Each path below is one point turned by a fixed rotation once a step. After each direction that follows a path, write how fast that rotation turns it, in deg/step (0 if it stays still).
Each turn is a multiple of 5 degrees from 10 to 175, or 0.
Each row of a path follows its step; steps can be skipped.
path 1
step 0: [ -5   9 -16  11 -10  14 -13  -4 -17  43 -12 -17  13  24 -29  15  14 -31
   5   2  -6  11 -13  -1  32  -3   7   9 -12  -1 -30  12 -26  -1]
step 1: [-21  37  14  -8 -11  21   8  -1   1  45   9   8 -14  25 -32   4  11  -1
  10  -2 -35   8  11   0   5   9  10 -28   4 -13  -2  -2  11   3]
step 3: [ -7 -12  11  20 -25  15  10   5   0  29  -3  -1 -21  29 -27  28  -3  32
  15 -18  -6 -41   7  14   7   0   8   7 -15   8 -11 -17  15 -11]
step 4: [ -9  -3   8   6   8 -14   9  14  -3  16  -1 -20 -36  28   2  -7 -26  19
  15   3 -30 -12 -12  40 -27   2 -12 -15  -9  25  20  -7  -2   4]
step 5: [  1 -38 -28  32   2   9 -21   7   5  15 -18 -18 -24  20   0  16 -29  -7
   8   3  13 -12  -9  20 -11  -4  -4 -15  -2  24 -22   6  -9 -24]
step 6: [-12   1  -4  22   5   7 -47  17  13  13  32   1 -38  32 -17  -4 -13   0
   8   6  -6  -1 -10   7  15  13  -4  -7  17  11  22  10 -20  -6]
step 7: [ 12  13 -19  12  -4   6 -29  -8   5  13  12  -5 -27   4  -7  -5  12 -20
   5  12   9  24   1  25 -31   3  -8 -35  25  21 -21   7 -14  23]
step 8: [  5   9   6  30 -16  28 -28 -14   7  -3  10 -12 -12  16  -8   8  11   5
  -2  -3  30 -23  25   9  31  20  -2 -26  22   1 -17  16   3  26]
step 9: [ 11  32  28  28 -21 -22  -8 -25 -14  16  23  -8  -5   2  -1  -3  17  14
   1 -17   3   0   4  37   1  18  -8  -7   3  17   5 -13 -17  30]
step 10: [  7  -5  17  28  -7  -5  16 -30   4  14 -19  -2  10   5  27  14 -27   1
  -2 -17  10  -2  23  23   7  13  -2 -52  -1  13 -15  -7   5  12]
step 11: [  0  -3  12  16 -17 -24  -8  12   1  11   4 -19  19  24  15  -4 -29   5
  15 -25  13  -4  -7  21  49  13   2  -8 -16  -3   7 -13 -34   0]
step 12: [  5  -2   7  -3  -5 -16  -7   7  24  29   0  33  -1   3  10  -4 -15 -14
  29 -31 -12  26  -5  13  -3  -1   6 -37  -4  14  -8 -31 -27  -6]
[ 9  9 -6  2  6 -8  2 -8 -2  0  0 -9  4 -4 -1 11  4 -1  4 -3 -6  7 10 -4
 12  1  8 -4  0  3  4 -1  0  2]
35
[ 6  5  3  7 -4  2 15  4 -5 -4 -7  3  6  9 -3  0 -3 12  7  0  4  3  2 -1
 -5  0  0 -4 -2 -8  4 -5 -8 -5]
45
[  1  -8  -4   2   0  -9  10  -6   5   1   7  -3   8   5   6   4  -8   2
  -1  -6  -1  -8  -7   3   1   0 -11   1  -6   8   7  -3   9  -2]
55
[ -1  -3   7   1   8   5   2   1 -12   6  -2  -1  -1  -1  11   5 -10  -3
  -4   1   3   7  -6   7   4   6   8   5   3   6   4   0  -3 -12]
60
path 2
step 0: [ -3  -3  18  37  24   9 -22  12  -2   8  17 -26  -1 -18  14  -8   1 -29
  -5 -10  -5   6  -9  -1   9  13  12  -8  14 -11   6   6  26 -13]
step 1: [  8 -28   2  22   5   8  14   2  -2  24 -26  14   1  -1   8 -11 -28  14
  -7 -12 -13  11 -23  -4  -1 -10  10 -27   1  13 -19 -15 -11 -13]
step 2: [  0 -13   9  10  -4  11  21  16  -8  12   8 -24   1  34  19  10   7  -7
   9  -4  -8   3   2  -9  11  25 -27   2   9   3 -28  13  -9  28]
step 3: [ 18   4  21   2  17   4   5  19   1  23  14   9  -4  15  10 -26   0 -30
  -5 -13   1   3 -18 -16 -23  13  17 -10 -12 -27  23  10   7  -1]
step 4: [-10  -9   3  -5   3   3  32  -7   2  29 -12  -7   2   3  10 -17  -7  19
 -12  -3  -3  -3 -34  19   0  -4 -34 -19   3   8  15 -23  13   5]
step 5: [-17 -18  11  32   8   1   0  12  11  12  30 -33  21  11  19   4  12 -25
  18   0   9  11   0   0  -2  -7  -4  13   8   9  -1 -16   1  10]
step 7: [-10 -15 -16  -5   6  24  20  -5  -4   3   6 -10 -13   9  -1   8 -16  -5
 -19   2  -4  12 -29 -12  -2  13 -43   0  10  -5 -14 -18 -23  21]
step 8: [  2   9  21   6  30  -3  -5   1  11   6  34  -6   2  34  -7  -4  15 -24
  11 -40  -5  15  -5   3 -12  -6  -2  -1  14 -15   1  -1   2  -1]
step 9: [-11 -33   8 -12  19  -4  18   0   7   9 -25  -1 -19 -12  10 -31  -3   3
   0 -18   6   8  -2   5  -8   7 -11 -14 -14 -14  -6 -22  23 -25]
step 10: [-11 -31  -9  -2 -17  -8  16 -14   7   8  -1  -7  13  25  22  24  11 -18
  14  12  -2  32 -14 -11  -7  -9 -13   1   8   3  -5 -22  -8  11]
step 11: [  3  -5   4  -3   3   3   6  -6  -6   0  32 -22 -11  27   5 -21  20  -4
 -23 -12   2  31  -4 -14  -1   5  26  16  -5  -2  -4  14  29 -10]
step 12: [ -4 -17  -8   3 -11  22   0  -9 -10   3  -7   3 -27 -22  -4  -7 -13 -17
 -31 -15   0  16 -29   1   9   3 -12 -14   4 -18  14 -33   4  -6]
[ -5  -2 -14  -1   2  11   8  -2   2  -2  -9   0   6  10  -7   5  -3   1
   0   3   0  -7   0   0   6   3   5 -10  -1  -3   4 -10   2  -1]
130
[ -2   3  -1  -1   2   4  -4  -7  -5   9  11   5  -7   2  -4  -2  -3  -2
   6   4  -4  -9  -9  14   6  -5  -3   3  -1 -11   0   0   3  -6]
85
[-10   3   3   7   3  -7   2  -2  -4   2  -4  -5   2  -9   1  -1   3  -4
  11  -2   0  -2   3   8  -4  -4   5 -10  -1   7 -11 -11   0  -7]
85
[ -9  -1  -3  -6  10   4  -2   1  -5  -2   3 -12  -2  -7   8  -3  -1   8
  -3   7   4  -4   4  -2   4  13  -8   0  -2  -3  -7   3   7   1]
155
[  4 -10  -2  -5   9  -2  -2 -11  -5  -2   0   0  -3  -3  -2  -4   4  -7
  -4   4  -2 -10  11   2   4  -7   2  -6  -2   9   5   7  -7   8]
0
path 3
step 0: [ 15 -28  -5 -27 -31 -18  39  13   1 -22 -11  17 -13  11   3 -11  -8  17
  14  -3   2  -2   1   5  13   8 -19   8   8 -17 -26  13 -10   7]
step 1: [  5   2 -11  24  37  -1  -9 -28   6 -12   6 -17  -4  23   2   6 -36   1
  23  13  20  -5   2   4  27  -7  -5  -5 -18  13  -5  11 -21  15]
step 2: [-16   1 -25  -8   7  -8   5  15 -12  29   2  -6  15 -17  26   5  -7 -10
 -14 -12   2  13   4 -10 -11  13 -16 -29  -3  28 -20 -31 -23 -10]
step 3: [ 14   7   9 -17  -4  -6 -37 -28   6  13  14  28   3 -18   9 -16   1   3
  29 -10   3  -7 -14   0 -30  -9   2   5   5 -22 -10   7  -3 -27]
step 4: [ 12   9   6  19 -24  11 -28   6  -9  -6 -22 -30   5  -2  -9  -7 -11   8
   2 -12 -32 -11 -12   8 -13   9  10  13  27  30  25   0  -4  20]
step 5: [-10   3  -2   8 -14   7   6   9 -15  -1   3  -4  -2  -9 -14  -4  19 -22
 -20  29   5  40  -5 -14  -5   5  18  12 -24 -22  37   7 -17 -13]
step 6: [ -6   8   4 -17  28   5  14   7  26   3   0  12  -8  -7 -26   8  28  17
   2 -29  -9   3   5  15  25   8   7  -4  -7  10  19   8  37 -24]
step 7: [ -1   9  13 -18 -25 -11  13  -5  -7 -22   3   9  19  25  14  20  16 -21
  -9  19  -4 -19   7  -2   5  -5   3 -18   3   1 -12  16  35  35]
step 8: [  2 -24  -6  28  12   1   2  13   2  25 -21 -14 -16  10  -4   0 -19  16
 -19  17  20 -27  22   1   4 -22   1  -9  -6 -35 -13  -1   9   0]
step 9: [-25 -12   2 -14  12  17  37  10  24 -17  11  22 -13   3  11 -11 -20  14
   9 -10   1   6   6  -3 -16  15 -17   0  17  -3 -11 -14 -32  21]
step 10: [  6 -11   9  11  11  -7 -33 -21   3 -14  17   7   0  -3  10   8  -4  -9
  20  13  29  10 -17  -4  20 -11   3  24  -8  29 -32 -29  -3   3]
step 11: [ 18  18  -9   6  -6 -17   3   6 -54  13   1 -11   3 -15  12  14 -11   7
  -6 -25 -28  -2   5   2   2  11  -4   1  14   4 -20  -7 -22 -26]
[  5  18 -10  -5   7  -5   1  -4  -2   0   1   2  -5  -2   3   4   4  -5
  -5   5   0  -5  -2   1  -4   2  -1  -2   9   0  -7  -6  12  -6]
85
[ -4  -1  -2   0   0   3  -9  -1  -5   4  -1   4   1  -3   4  14 -11  -3
   2  -6   6   6  -7  10 -11   3   3   8   6   4  -2   3  -7  -5]
45
[ -6  -3  -3 -19   5  -3   0   3   7   4   3   6   1  -4 -14  -8   3   3
   2   1  -4  -1  -2   5  -7  -2  -2   8  -2   0  -7   2  -2   2]
115
[ -1  11   8   3   7  -4   2   1   5 -12   6   5   4   1  -7  -3 -10   3
   3 -10   4  -7   4   1  -2   3  -4  -3   7  -1   7   7  -2  -4]
130
[  3  -1  10   1 -11  -5  -5   0  -8   4   0  10   7  -8   1   0   6  -4
   4  -7  -3 -12   1   5   8  -1   2   0   3  -2 -11   3   5   1]
95
[ -8  -2  -3   1   4   4   2  -2  -2  -5  -8  -2  -9  -2  -2   0  -8  -7
  -4 -15 -19  -4   0   3   1  -5   2  -4  -3   3  -2  -5   2   0]
155
[ -2   3   6  -8  -3 -12   0  -3   5  -7  -4  -7  -5  10  10  -1   3   3
  12  -3   2  -1  -3   6  -1  -5  13   4   0   5   1  -3   1   2]
115
path 4
step 0: [ 26  27 -21 -15 -23   3  -9 -23  -2 -13  10 -14 -10  -5  23   9  -1  21
  10   2  -7 -13  -9 -33 -24 -12  11  -9  -8 -10 -14  -2  -9  29]
step 1: [ 20  -1  -7  -2 -34   7  12 -15 -20  17  17   3 -17   6 -14  -9   1 -12
  26  14 -11   7   7   8 -24 -17 -28  26  -6   7  -7 -18 -21 -17]
step 2: [-10  -1  15   3  -1  13   0  12 -22  -2  25 -24  18  -3   6 -34 -25 -18
   2   9 -14  15  12 -25 -12  10   1 -17 -32   8 -21 -12  -8   4]
step 4: [ 18  10 -12 -33 -33 -25  22  -7  -6  17 -15 -14   3 -23  -7   5 -15  -7
 -16   9 -13 -23  22 -16 -12  -9   2  -7  -5   8  -1 -10 -13  20]
step 5: [ 11  -2  14 -12 -26  22  -5 -40 -22 -12  22  -7 -16  -4   7  -2 -24   9
   2  16 -17   2  -3  -8 -21 -13  30  16   4   4  -2  -9  -6 -24]
step 6: [ 13  10  17 -16 -26  24   5  40 -21  25   7   7 -12  24   3 -23 -26 -11
  19   6   7  20   4   0  -6  -6   0  -6  -6  -5  -6  -9 -18  10]
step 7: [ 14   6 -11   1 -20 -13   1  -5  -6 -18  32 -24  -2  18  25  -9  -6  -7
  -1  -8   0 -15   5  11 -22  13   2 -32 -20   9 -24 -13  13  28]
step 8: [ 34   1 -19   5 -18   1  16 -12  10   1   2 -34 -23  -9  -1  -2  -5 -10
  13  15 -19  -9  38   0  -2  -6 -15  -3  18 -21  -1  -4 -27  -6]
step 9: [-13  20  -5  -8 -13  -4 -11  -9 -20  14   2 -21  -4  -8  13 -15 -20  -4
 -21   4 -20  26   7 -32 -24 -31   4   8  -2  23  -4 -25 -16   1]
step 10: [  4 -11  30  -8 -36   6   9   0  22  13  24 -16   0  26  10  -8 -22  -2
  38  -6  -6   3   5  -2   1  -6  24  17 -14  16  -3 -17   3  -8]
step 11: [ 20  10   0 -36 -22  -8  14   5  -2  -3   4  -1  17  18  30 -17 -17 -19
  -9  24   3 -19   3  -7   5  -8  -8 -33 -20 -22  -1  -4 -13  11]
step 12: [ 45   9  18   0 -21  -3   0 -26 -11  -6  10 -21 -38  -7   7 -13   8   3
 -28  -6 -25  -7   0  16 -15   9   1   1  -4   0  -2 -17  -6   2]
[ -7   7  -3  -8   6  -2  -7  -7  -3 -10   9  -2   8   0   5   3   2   4
  -7   2   0   4  -8   2  -9  -9   2 -11   0   3  -3  -2   4  -2]
160
[ -5  -8  -9  -4  -1  -2   8 -11  -2  -3   1   1   6  -2  -1   2  -3 -15
  10   6   4 -10   5   8  -2   2  -1  -1  -3   7   3   4   3  -4]
115
[ -4   5  -5   0   0   4  12  -1   2   0  -5  -8  -7  -6  -2  -3   4   9
   0   0   6  -5   2  -8  -7 -14   6   6   4   4   6   6   6   1]
80
[-4 -3  5  6 -4 10 18 10  0 -5 10  6  7  7  3  2  2 -2 -5  4  6  4 -4 -3
  1 -1 -2  2 -5  0 -3 -5  2 -4]
85
[ -3   9  -3   1  -2   0   0  -3  15  -5  -6  -5  -2   2   7  -5   1  -9
   7   2  -5   5 -11  -8   0   2 -14   5   1   3  -3   0   3  -1]
40
path 5
step 0: [ -5  -6 -23 -17  -6  15 -12  10 -15 -34   1  21  15 -22 -11   6  21 -12
 -12  22   3 -12 -10   7 -12   4   6   0 -10   7  30 -13  -5  -3]
step 2: [  6   4 -39   1   2 -15  -3   0   6  21  -9   6  24 -15 -17  -2   3  -4
 -17  12  10   4  -2  -8  -2  12  -8  11  18 -28  -1 -25  14 -27]
step 3: [ 26   4 -30  10 -13  -3  12  16  -1  -2   1  -6   9 -25  -3   4 -18 -13
 -17  26  15  22   6  -8 -11  17   3  -7   1  15 -19  -6   1  21]
step 4: [ 30 -19 -12  15   6   6  -7  23  15   3  -8  10 -20   4 -18  -6 -11 -23
   0  15  21 -11  10   6 -16  -4  -5 -13  10  13 -14  -3 -15 -27]
step 5: [-24 -22 -34   0 -12  17  -8  -1   5   1   3  13  -3   0  13   8   0 -26
 -18   5  13 -16  15  -5 -27   4 -27   5  16   7   4  -3 -13   7]
step 6: [  4 -24 -16 -12  -6  35 -18  -2 -20  -9  -8   0   6  14  -5  11 -22  10
 -16  24  -2   9  13  -3 -22   6  18   5   4 -15  -2  21 -13  -9]
step 7: [ -7 -12 -12  15 -15  -2 -21  -3 -19   9  -4  28  -2 -20   1   7  13   6
  -7  21  13  13  -9  24  -8  11  -4  26 -12 -16  -9   3 -16 -30]
step 8: [ 27 -22 -17  -2  -3   2  -9   2 -21 -13  18 -12  18 -17 -10   6  17  -6
  -9  -4  16  21   2  34 -15  15 -16   9  12  -5   6   0  13   9]
step 9: [ 23  -2 -19   3  11 -19   0   3 -20 -13  -1   8  -3  17 -18   6  -5 -31
 -20  13   9  11  -2   5  -3  12  15  19   0  17  27 -12  10 -25]
step 10: [ -7 -18 -11 -20   4 -26   2 -13  -1   1 -12  -7  -9 -37  -8 -13  -3 -22
  -8  31  23  -2  22  -9 -19   7  -6   2   0   4  16  -7   4  -5]
step 11: [ 14  -1 -12 -15   1  36   1  -5  17 -20 -17   2  13 -21 -20  22 -15 -22
  -9  18   9 -12   6  -1 -12   0   0   1  -5 -10 -10 -21  17 -12]
step 12: [ -4 -11 -31  -2  -6  15  20  24  -6  11  -7  17   7 -21  -5 -18  -7 -19
 -20  21 -24   1  -7   5 -16  -9  -4  17  -3  12 -25   4  -2 -17]
[ -3 -11   7  -7  -4  -4   6   1  -4   3   3 -10  -3  -9   1  -6  -6   0
  -4   1  -3   9   4   3  -5   0  -5  -2   3   2  -2   7  -1  17]
155
[ 2  4 -7 -3 -6 -4  3  2 -3 -1 -1  1  3  5 12 -2  0  8 -6 12 -9  9  3 -8
  3 -3  7 -3  5  7  9  5  3 -4]
110
[ -9  -4   4   0   0  15  10  -1   3  -4  -3  10   4   2   3  -6  -4   2
   7   8  -3  -5  -6   1 -11  -2  -3  -1  -2  -5   7   5   2   0]
60
[  1  -1  -4   4   3   4   6  -8   9   7   4  -3   0  -2   0  -4  -5  -9
   3   9  -6  -4   4  -7   4   2   0  -8   2   7 -14  -7   7  -2]
45
[-2  5 -6  2  6  5 -5 -4  0  2 -1 -3  9 -9 12  5 11  1 -2  2  7 -6  3  3
 -1  1 -1 -9  6 -4  6 -3  4 13]
135
[ -4  10  -1  -7  -3  -2   3  -2  -8  11   8  -2  -7   3   0   9  -4   4
   8  -5   0  -2  -8   0  -4  -9  -3 -13  -5   2   1   1   6  -2]
0
[ -4  -4  -4   1   9  -4   3  -7  -3  10   4   0  -2   6  -3   1  -3   3
  -2   0   5  -2   7 -17  -4   1   6   9  -3 -12   5  -1   0   6]
90
path 6
step 0: [-12 -11 -27   4  11  -8  -1  -2  -3 -18  -1 -11  43  38 -18  -4   9  30
  -3   5  -2   7 -29 -28   9  16 -18  -7  13  14 -13   3  11   8]
step 1: [ -2   1  -5  14  14 -21   6   9  18  31  11  33   3  17  21 -16  23  -9
 -17  -7  -2 -23   9  -9  23  -9  -9   4  19  28   0 -26  17  21]
step 2: [ -5   0  12 -34   7  18  -2   8 -37  10   5 -11  24 -11  -6 -15  50  -2
   0   6   2 -16   2 -21  19  14  21  -5  -3  17  16   2  -5   9]
step 3: [ 14 -15  23  -3  27 -21  -4   9 -20 -17   4   9  32  -6   2   6  -3 -10
 -10 -17 -29 -15 -46   3  14 -16 -15 -24 -13   0  -6 -16   1  10]
step 4: [ -1  -3  -1  14   5   8 -13 -28  -5  -6 -17  19  41  -3 -21 -12   1   5
 -14   3  20 -17   5 -16  27   7 -11  31   2   1  -9 -43  -2  -8]
step 5: [  2   0 -15  18  18 -22 -15  35 -29  16  19 -11  17 -23  16 -20  -5   1
  18  -6  12 -22  -1 -11  25  10  -9  13  28  13  -6  14   7   3]
step 6: [-30  -7  -5 -14  21  -9 -29  14  -2  -1   5  17  21 -19   8 -31  38  -8
 -35   5  -7  -8 -14  -4 -23 -20   5   8 -12 -10   0   5   8 -16]
step 8: [-10 -48 -15  12   1 -10 -23  17   7  -6  -6  -6   8   4  -5  11  14  24
   9 -27 -16 -16  -4 -40   8  10  -7  24  -6   1 -17 -20  13   7]
step 9: [ -6  -8   9  18  20   2 -32  -9  -4  16  18  59   0 -14  -7  -7  20 -14
  22  -1   4 -12   7 -14   8  -4   3 -10  15  22  -3  17  16   1]
step 10: [-19 -17  -7 -28   5  16  -9  11 -22  35 -20 -10  27 -20 -13  -6  13 -14
   5 -24  -2  17 -13  -1  21 -31  -3  14 -16  12   7  19   3   8]
step 11: [-21 -25  20  -4   7 -19  -7  -1   4 -35   6  13  39  10 -16 -13 -15  37
  -5  -2 -13  -7  -5  19  23 -16  -2  -6  -6   9 -19  18  16  15]
step 12: [ -4  -6 -16  14  15  -8  16  -4  34  28 -19  10  30  -4 -23 -36  -8  -2
  13  -6   7 -15  10 -32   8   3   4  -1   0   7   0 -22  31   9]
[-2  6  2 -2  3  1 -7  3  7 -3  4  3  1  9 -4  8  2  0  3 -9  1  1  3 -6
 11 -7  2 -4 -4  2 16  1 -9  7]
45
[  1   2  -1   6   7   8  -4  -1   4   5  13  -4  -7  -1   2 -13   5   0
   6  -9   0  -1  11  -2  -3   7  -9   0   4   3  -3  -3  -1   4]
95
[  0 -11   3   3   0  -1  -6   0   5  -5   7   3  -7   5  11   0  -2   1
 -15  -5  -5  -4  -2   7  -2  -9   3  10  -3   4  -3  -3  -1   4]
145
[  0   6  -2  -7   3   5   2  -8  -1  -8  -2  -2   3  -1   0   4   0   2
  -4  -1  -7   8  -1   0   1  -8 -23   1  -5   2  -5   3  -1  -1]
100
